In the rows, zero is written as 128.
One turn moves each row of this set onto another row. After a few examples, where does it send each row asked below?
j702: [141 125 123 106 130 112 132 127 145 110 123 182 132  92 103 138 114]
j129: [142 114 106 132 118 126 156 144 125 115 136 174 110 112 103 130  99]
j890: [123 128 121 126 119 177 160 140 134 142 128 137 136 136  97 129  97]
j887: [108 123 120 123 113 139 159  99 154 162 100 158 131 111 133 131 115]
j473: [120 137 108 110 108 133 155 113 126 154  97 169 138  96 134 143 126]
j545: [108 109 119 127 119 122 126 133 141 119 141 167 131  99  97 116 103]
j213: [121 131  96 123 122 148 178 132 105 143 111 133 144 128  89 129 112]
j834: [110 117 134 133 127 145 146 139 118 118 120 149 101 105  88 127  89]
j421: [133 136 122 112  97 135 156 116 140 143  83 141 135 110 123 114 138]
j91: [122 137 111 116 116 164 156 147 101 136 130 141 148 125 100 132 116]
j105: [119 105 117 103 129 132 119 120 115 124  95 153 131 137  92 118 112]
j440: [129 119 152 106  97 131 149 126 150 131  78 142 154 112 116 134 116]
j969: [148 126 125 130 120 151 156 149 147 137 150 161 136 107 112 133 105]
j143: [149 107 117 131 114 151 149 143 137 124 140 144 107 131 108 137 121]
j168: [121 122 121 126 120 136 146 141 133 138 169 147 142 114 112 140 125]
j789: [105 119 135 121 118 116 135 119 128 149  97 154 150 112 136 151 120]
j663: [108 124 113  99  90 142 161 110 152 132 100 144 146 110 117 130 133]
j532: [113 122 139 132 118 126 159 118 144 149  84 164 152  95 122 144  99]
j551: [105 125 130 132 101 115 150 117 142 125  86 129 159 105 107 129 125]
j978: [126 116 115  94 120 167 167 140 128 154 109 128 137 136  96 144 103]
j490: [121 111 126  96 133 129 183 121 146 142  99 147 134  86 133 125 108]
j309: [118 108 113 112 127 148 142 121 127 121  86 164 132 103  71 117  98]
j928: [101 108 111 111 114 161 132 135 127 118 110 155 131 122  86 117  88]
j313: [145 140 126 131 131 126 170 137 145 152 139 133 128 105 116 134 114]
j509: [120  94 116 113 128 129 188 114 146 147  98 134 150 103 120 120 122]
j190: [124 113 138 133 118 148 163 130 103 118 131 139 130 135  89 122 122]
j848: [123 123 104 111 134 107 162 120 138 127 101 135 134 113 148 133 120]
j366: [121 117 143 103 150 137 153 113 139 134  85 142 133  96 130 129 114]
j319: [129 105 119 120 109 147 173 137 122 128 152 156 125 103  86 129 127]
j662: [125 129 122 102 123 127 174 129 143 139 156 144 145 113 114 153 114]
j94: [125 122 115 116 119 145 132 141 103 122 106 159 132 128  92 106  99]
j42: [128 116 128 119 122 167 155 146 130 109 121 143 124 118  85 151 107]
j491: [111  93 127 108 117 136 144 138 131 135 148 160 103 101 106 129 103]
j71: [137 113 121 119 143 143 156 118 136 131  71 134 142  91 114 136 134]
j729: [111 122 113 117 140 115 165 102 132 108  94 151 149 109 127 141 117]
j348: [123 106 131 110 121 137 146 138 104 103 124 170 120 130 101 137  94]
j514: [119 113 139 121 137 110 133 115 155 127 133 159 126 106 104 114 109]
j211: [136 110 100 105 127 127 164 131 138 134  89 129 141 102 131 148 134]
j247: [145 107 131 115 121 129 121 145 139 121 130 176 129 111 108 117  99]
j251: [114  95 123 110 135 132 170 102 138 125  91 143 160 117 116 135 130]

j247 goes to j969
j143 goes to j42
j702 goes to j313
And these:
j729 goes to j848
j789 goes to j473

